[[ -7   5   1  -9  -5  -1   0  -1  -6  34  -2  32 -15]
 [ 11  -5  -1 -16   2   1   6 -11  -3 -17  -6 -12  -6]
 [-13  -7   0  -6   0   0  11 -27  -7   7 -20   0 -19]
 [-11  -3  -2  -5 -13   2  12  -2  -5   6   9  -4   2]]
->
[[ -7   5   1  -9  -5  -1   0  -1  -6  34  -2  32 -15]
 [-13  -7   0  -6   0   0  11 -27  -7   7 -20   0 -19]
 [ 11  -5  -1 -16   2   1   6 -11  -3 -17  -6 -12  -6]
 [-11  -3  -2  -5 -13   2  12  -2  -5   6   9  -4   2]]

[[  2  -5  11  -6  -8  -2  10   9  -6   7  -4  24   2   5  -8]
 [ 19   4   7 -21 -24   5  21   9  -8   2   6  24   4  17  -9]
 [ -5  -9  15  -6  -7  -6   9  14  -7   9  -7  31   3   4  -7]]
->
[[ -5  -9  15  -6  -7  -6   9  14  -7   9  -7  31   3   4  -7]
 [  2  -5  11  -6  -8  -2  10   9  -6   7  -4  24   2   5  -8]
 [ 19   4   7 -21 -24   5  21   9  -8   2   6  24   4  17  -9]]

[[  7 -15 -33  -7  -5  -2  -5   7  11   4  15]
 [  0  -3  15  -6  -9  31   6   1   8 -18 -10]
 [  6 -18  11  -4  17   4  -8 -17  11   2  24]
 [ 19  -4  22  -1  19  -5  -5 -20   7  -2  20]
 [ 21  -3  18   3  21  -6  -1 -16   5   2  25]]
->
[[ 19  -4  22  -1  19  -5  -5 -20   7  -2  20]
 [ 21  -3  18   3  21  -6  -1 -16   5   2  25]
 [  0  -3  15  -6  -9  31   6   1   8 -18 -10]
 [  6 -18  11  -4  17   4  -8 -17  11   2  24]
 [  7 -15 -33  -7  -5  -2  -5   7  11   4  15]]

[[-22 -31 -11  30 -14  12  -4  20   7 -13  21  26 -17   4]
 [ 25  28  14 -24  13 -14   0 -21  -9  12 -26 -32  20  -4]
 [-19 -32 -10  30 -14  10  -6  18   6 -13  16  21 -15   3]
 [  3  12  -1 -27  -2 -12  -5 -18  -9  -2 -18 -22   1  -5]
 [ 16  17  10 -18   6 -13  -5 -19 -10   6 -24 -28  13  -4]]
->
[[ 25  28  14 -24  13 -14   0 -21  -9  12 -26 -32  20  -4]
 [ 16  17  10 -18   6 -13  -5 -19 -10   6 -24 -28  13  -4]
 [  3  12  -1 -27  -2 -12  -5 -18  -9  -2 -18 -22   1  -5]
 [-19 -32 -10  30 -14  10  -6  18   6 -13  16  21 -15   3]
 [-22 -31 -11  30 -14  12  -4  20   7 -13  21  26 -17   4]]

[[ -2 -24  38]
 [ -4   9 -18]
 [  4  -6  12]
 [ -5  12 -22]
 [ -4 -19  31]]
->
[[ -2 -24  38]
 [ -4 -19  31]
 [  4  -6  12]
 [ -4   9 -18]
 [ -5  12 -22]]

[[  2  -9  31  18  23  17   4  12  -9]
 [  2   4  28   4  10  14 -12  12   2]
 [  1 -17 -10  31  25 -41  20  23 -21]
 [  3 -13  27  -8   6  17 -12  19   3]
 [ -5   1 -22  30  13 -41   8  22   7]
 [  0 -13  -4 -15 -13  11  13  23 -22]
 [  0  -5 -26  24   5  12   8 -12 -22]
 [-12  10  17 -15 -18   5  15  -9 -18]]
->
[[  2  -9  31  18  23  17   4  12  -9]
 [  2   4  28   4  10  14 -12  12   2]
 [  3 -13  27  -8   6  17 -12  19   3]
 [-12  10  17 -15 -18   5  15  -9 -18]
 [  0 -13  -4 -15 -13  11  13  23 -22]
 [  1 -17 -10  31  25 -41  20  23 -21]
 [ -5   1 -22  30  13 -41   8  22   7]
 [  0  -5 -26  24   5  12   8 -12 -22]]
